One vector is turned by the same rotation once a tick. Each row is the vector after some number of ticks, and that number follows the row.
The counts run from 0 to 46.
.02  .12  .02  -.14  .05  -.11  .03  -.61  .30  .00  -.32  -.43  -.16  -.27  .01  -.40  .11  -.17  .23  .20  -.11  .04  .04  .03  .09  -.01  -.16  -.14  .16  .03  -.37  -.14  .00  -.56  -.21  .39
33
.04  .14  .04  .03  -.09  -.14  .15  -.30  .31  .24  -.43  -.46  -.18  -.19  -.08  -.23  .14  -.13  -.15  .08  -.25  .35  .03  -.02  .20  .31  -.22  .08  .18  .13  -.51  -.03  -.32  -.53  -.25  .23
45
-.01  .13  .07  .04  -.02  -.13  .18  -.49  .28  .16  -.46  -.46  -.14  -.15  .13  -.36  .00  -.14  -.12  .16  -.15  .29  -.09  .04  .18  .24  -.31  -.02  .14  .27  -.44  .10  -.06  -.55  -.30  .24
30
-.02  .10  .09  .04  .01  -.04  .22  -.56  .19  .09  -.40  -.42  -.18  -.13  .18  -.38  -.01  -.11  -.11  .16  -.09  .28  -.10  .01  .19  .18  -.33  -.01  .13  .28  -.40  .09  -.10  -.55  -.28  .22
22
-.01  .12  .03  -.05  .04  -.08  .23  -.62  .23  .07  -.41  -.39  -.17  -.14  .15  -.44  .02  -.07  -.03  .18  -.12  .21  -.15  .05  .17  .07  -.28  -.07  .12  .23  -.35  .02  .08  -.55  -.30  .33
23
.07  -.06  .02  .02  .14  .09  .17  -.70  .13  -.11  -.32  -.40  -.23  -.09  .29  -.49  .05  -.10  .09  .25  -.05  .09  -.06  .03  .26  -.06  -.29  -.10  .12  .16  -.18  .02  .11  -.49  -.27  .31
8
.10  .01  .09  -.10  .10  -.13  .02  -.52  .31  -.02  -.32  -.49  -.18  -.29  -.05  -.34  .14  -.24  .16  .17  -.08  .03  .09  .02  .10  .09  -.16  -.10  .13  -.05  -.44  -.13  -.14  -.60  -.15  .30
34
-.02  .25  -.06  -.06  -.02  -.14  .23  -.50  .29  .19  -.39  -.44  -.16  -.17  .03  -.34  .10  -.05  -.05  .17  -.18  .25  -.08  .06  .17  .14  -.24  -.04  .12  .18  -.37  -.02  .02  -.57  -.29  .37
39
.06  .12  .08  .01  -.09  -.11  .17  -.40  .28  .17  -.40  -.46  -.20  -.19  .02  -.29  .06  -.14  -.13  .15  -.20  .29  -.06  .00  .11  .29  -.28  .05  .20  .17  -.51  .01  -.27  -.54  -.28  .18
37
.21  -.30  .17  .05  .16  .11  .04  -.54  .12  -.19  -.28  -.46  -.30  -.13  .20  -.46  .07  -.27  .17  .27  -.05  -.02  .07  .03  .19  -.05  -.31  -.06  .07  -.03  -.31  -.08  -.12  -.53  -.18  .22
2
.17  -.32  .24  .12  .08  .13  .12  -.45  .05  -.12  -.39  -.50  -.23  -.10  .21  -.33  .00  -.27  -.04  .24  -.06  .16  .02  -.04  .19  .14  -.36  .01  .13  .11  -.40  .09  -.30  -.52  -.21  .11
4
.08  -.22  .20  .14  .05  .10  .19  -.44  .03  .00  -.41  -.42  -.22  -.07  .33  -.32  -.08  -.21  -.14  .27  -.08  .22  -.03  -.04  .23  .15  -.39  .03  .11  .21  -.39  .16  -.15  -.48  -.31  .08
5
.16  -.29  .23  .06  .10  .06  .06  -.52  .13  -.13  -.33  -.45  -.24  -.21  .19  -.37  .04  -.31  .10  .19  -.04  .06  .10  -.09  .17  .15  -.33  -.02  .12  .01  -.47  .01  -.27  -.51  -.21  .18
11
.16  -.24  .10  -.05  .21  .12  .06  -.64  .12  -.23  -.25  -.44  -.24  -.13  .25  -.48  .04  -.18  .16  .31  -.03  -.01  .04  .03  .21  -.17  -.26  -.10  .12  .02  -.23  -.04  .08  -.48  -.24  .29
1
.00  .08  .01  -.06  .07  -.13  .13  -.69  .25  .01  -.34  -.40  -.19  -.20  .14  -.47  .06  -.12  .09  .22  -.08  .10  -.08  .06  .16  .04  -.24  -.11  .14  .15  -.33  -.03  .09  -.58  -.28  .35
24
.14  -.17  .19  .08  .02  .00  .09  -.45  .18  .01  -.38  -.48  -.20  -.25  .16  -.30  .01  -.23  .00  .22  -.06  .20  .05  -.06  .10  .20  -.30  .01  .12  .10  -.53  .06  -.31  -.54  -.24  .16
20
.16  -.27  .21  .10  .06  .06  .13  -.45  .14  -.06  -.36  -.45  -.19  -.21  .18  -.33  -.05  -.25  -.02  .20  -.07  .19  .04  -.06  .17  .16  -.39  .01  .19  .09  -.49  .05  -.27  -.55  -.24  .10
12
-.02  .20  -.03  -.10  .04  -.13  .10  -.65  .26  .06  -.36  -.41  -.20  -.16  .07  -.41  .13  -.09  .08  .16  -.13  .13  -.02  .04  .23  .11  -.21  -.10  .12  .14  -.36  -.09  .09  -.56  -.26  .43
32
.00  .26  -.03  .01  -.06  -.16  .19  -.35  .28  .30  -.47  -.46  -.21  -.15  -.03  -.21  .09  -.08  -.20  .12  -.20  .29  -.04  .00  .16  .23  -.24  .07  .16  .18  -.41  .00  -.12  -.51  -.30  .26
46
.07  .17  -.04  -.18  .05  -.14  .08  -.53  .32  .09  -.30  -.43  -.18  -.25  -.06  -.31  .18  -.16  .12  .17  -.17  .05  .09  .09  .14  .04  -.16  -.10  .13  -.02  -.36  -.16  -.05  -.59  -.22  .41
41
.04  -.05  .14  .09  .04  -.04  .21  -.45  .19  .06  -.37  -.46  -.15  -.17  .17  -.34  -.03  -.19  -.08  .17  -.12  .28  -.05  .01  .16  .26  -.30  .01  .16  .22  -.50  .08  -.21  -.56  -.26  .14
21
.11  .09  .09  .01  -.08  -.16  .08  -.33  .30  .17  -.44  -.50  -.17  -.24  -.13  -.20  .14  -.24  -.03  .13  -.16  .21  .11  -.02  .12  .28  -.21  .09  .18  -.05  -.55  -.05  -.35  -.55  -.22  .22
44
.16  -.27  .17  .00  .16  .04  .03  -.60  .17  -.18  -.33  -.45  -.21  -.20  .20  -.40  .01  -.28  .17  .26  -.01  .00  .11  -.02  .14  .02  -.26  -.09  .17  .00  -.40  -.04  -.12  -.56  -.20  .24
10
.12  -.14  .06  -.02  .12  .08  .13  -.68  .07  -.12  -.28  -.46  -.29  -.06  .31  -.49  .06  -.11  .09  .31  -.06  .03  -.05  .05  .28  -.16  -.33  -.08  .11  .15  -.17  .02  .15  -.51  -.28  .29
0
.02  -.03  .12  .03  .04  .02  .25  -.53  .12  .02  -.39  -.43  -.20  -.11  .26  -.40  -.09  -.12  -.12  .21  -.13  .27  -.13  -.02  .20  .12  -.36  .00  .14  .28  -.37  .16  -.03  -.54  -.31  .19
14
.05  -.08  .12  .07  .06  .11  .23  -.55  .07  .03  -.40  -.42  -.21  -.04  .31  -.40  -.08  -.09  -.09  .26  -.09  .24  -.11  .00  .25  .09  -.40  -.01  .10  .26  -.31  .16  .00  -.50  -.30  .21
6
.08  -.10  .07  -.06  .11  -.01  .07  -.68  .23  -.07  -.25  -.43  -.23  -.23  .19  -.42  .08  -.20  .16  .23  -.01  .01  .03  .04  .20  -.03  -.27  -.15  .12  .06  -.32  -.11  .04  -.58  -.25  .32
17
.12  -.06  .12  -.04  .05  -.08  .05  -.46  .26  .05  -.34  -.51  -.15  -.27  -.08  -.25  .13  -.24  .13  .13  -.05  .11  .14  -.05  .10  .19  -.23  -.02  .15  -.05  -.52  -.08  -.33  -.59  -.17  .25
35
.08  -.14  .19  .09  .03  .03  .21  -.47  .08  .03  -.40  -.42  -.22  -.13  .24  -.35  -.07  -.18  -.13  .21  -.10  .26  -.09  -.03  .17  .18  -.37  .05  .14  .20  -.42  .11  -.17  -.52  -.27  .10
13
.01  .27  -.06  -.10  .07  -.20  .11  -.55  .30  .14  -.35  -.43  -.18  -.24  .01  -.37  .14  -.06  .05  .15  -.17  .14  -.03  .03  .17  .08  -.18  -.09  .16  .10  -.34  -.09  .07  -.55  -.28  .44
40
.13  .03  .00  -.12  .02  -.16  -.02  -.50  .33  .05  -.32  -.49  -.19  -.32  -.10  -.32  .19  -.23  .16  .13  -.11  .09  .14  -.01  .08  .13  -.13  -.04  .16  -.09  -.45  -.20  -.17  -.59  -.19  .41
42
.12  -.01  .10  .00  -.04  -.13  .05  -.40  .28  .07  -.38  -.50  -.18  -.28  -.03  -.23  .07  -.27  -.02  .14  -.18  .21  .06  -.04  .12  .24  -.22  .03  .18  .05  -.55  -.02  -.33  -.60  -.21  .19
36
.06  .04  .11  .05  -.04  -.07  .17  -.39  .20  .10  -.46  -.44  -.15  -.16  .10  -.31  .02  -.18  -.11  .15  -.12  .28  -.03  -.04  .14  .30  -.31  .05  .16  .16  -.51  .05  -.26  -.60  -.22  .18
29
.10  -.17  .07  -.05  .17  .03  .07  -.69  .15  -.15  -.25  -.41  -.24  -.18  .22  -.49  .06  -.20  .19  .28  -.04  -.03  .02  .04  .18  -.01  -.27  -.13  .10  .05  -.28  -.06  .03  -.57  -.22  .27
9
-.02  .01  .09  -.03  .10  .03  .19  -.61  .21  .00  -.38  -.40  -.22  -.09  .24  -.46  -.02  -.07  .03  .25  -.10  .19  -.13  .06  .26  .04  -.34  -.06  .17  .28  -.31  .09  .10  -.53  -.30  .28
15
.10  .02  .04  -.04  -.04  -.15  -.01  -.39  .31  .08  -.33  -.51  -.17  -.33  -.16  -.24  .18  -.28  .08  .13  -.09  .15  .18  -.02  .06  .18  -.20  .00  .14  -.07  -.49  -.14  -.31  -.57  -.20  .33
43
.08  .02  .04  -.10  .12  -.09  .10  -.62  .29  -.07  -.32  -.45  -.21  -.22  .09  -.44  .09  -.18  .16  .24  -.07  .03  .04  .07  .16  .01  -.21  -.14  .12  .01  -.38  -.12  -.03  -.59  -.20  .43
25
.13  -.09  .10  -.06  .08  -.09  .05  -.57  .26  -.11  -.29  -.47  -.14  -.29  -.02  -.36  .08  -.25  .20  .19  -.07  .10  .08  .05  .09  .11  -.24  -.07  .17  -.03  -.44  -.16  -.15  -.59  -.21  .32
26
.15  -.12  .12  .00  .00  -.04  .06  -.47  .27  -.02  -.32  -.49  -.13  -.26  .02  -.33  .06  -.26  .09  .20  -.03  .14  .11  -.02  .11  .18  -.24  -.02  .16  -.03  -.48  -.11  -.33  -.57  -.22  .24
27
.11  -.20  .11  -.04  .10  .00  .03  -.61  .19  -.12  -.29  -.46  -.17  -.26  .09  -.41  .07  -.26  .18  .23  -.02  -.01  .07  -.01  .12  .06  -.25  -.10  .16  .01  -.34  -.09  -.12  -.59  -.17  .27
18
.10  -.09  .16  .05  -.02  -.04  .09  -.39  .26  .02  -.39  -.47  -.13  -.26  .03  -.28  .06  -.26  .00  .15  -.09  .21  .05  -.07  .14  .26  -.29  .00  .16  .08  -.56  -.02  -.34  -.57  -.22  .17
28
.20  -.39  .22  .06  .15  .08  .05  -.49  .09  -.16  -.33  -.54  -.20  -.15  .25  -.40  .02  -.27  .06  .25  -.06  .09  .12  -.03  .17  .10  -.36  -.01  .14  -.02  -.38  .02  -.26  -.55  -.16  .15
3
.07  .05  .01  -.07  .12  -.03  .16  -.68  .19  -.07  -.29  -.36  -.20  -.19  .22  -.46  .04  -.13  .12  .24  -.08  .07  -.08  .07  .21  .01  -.30  -.14  .16  .19  -.26  .01  .13  -.51  -.29  .35
16
-.05  .19  .02  -.03  .02  -.12  .20  -.58  .25  .14  -.40  -.40  -.18  -.19  .09  -.41  .07  -.09  -.05  .17  -.16  .27  -.11  .00  .17  .13  -.28  -.05  .14  .26  -.36  .01  .08  -.57  -.35  .33
31
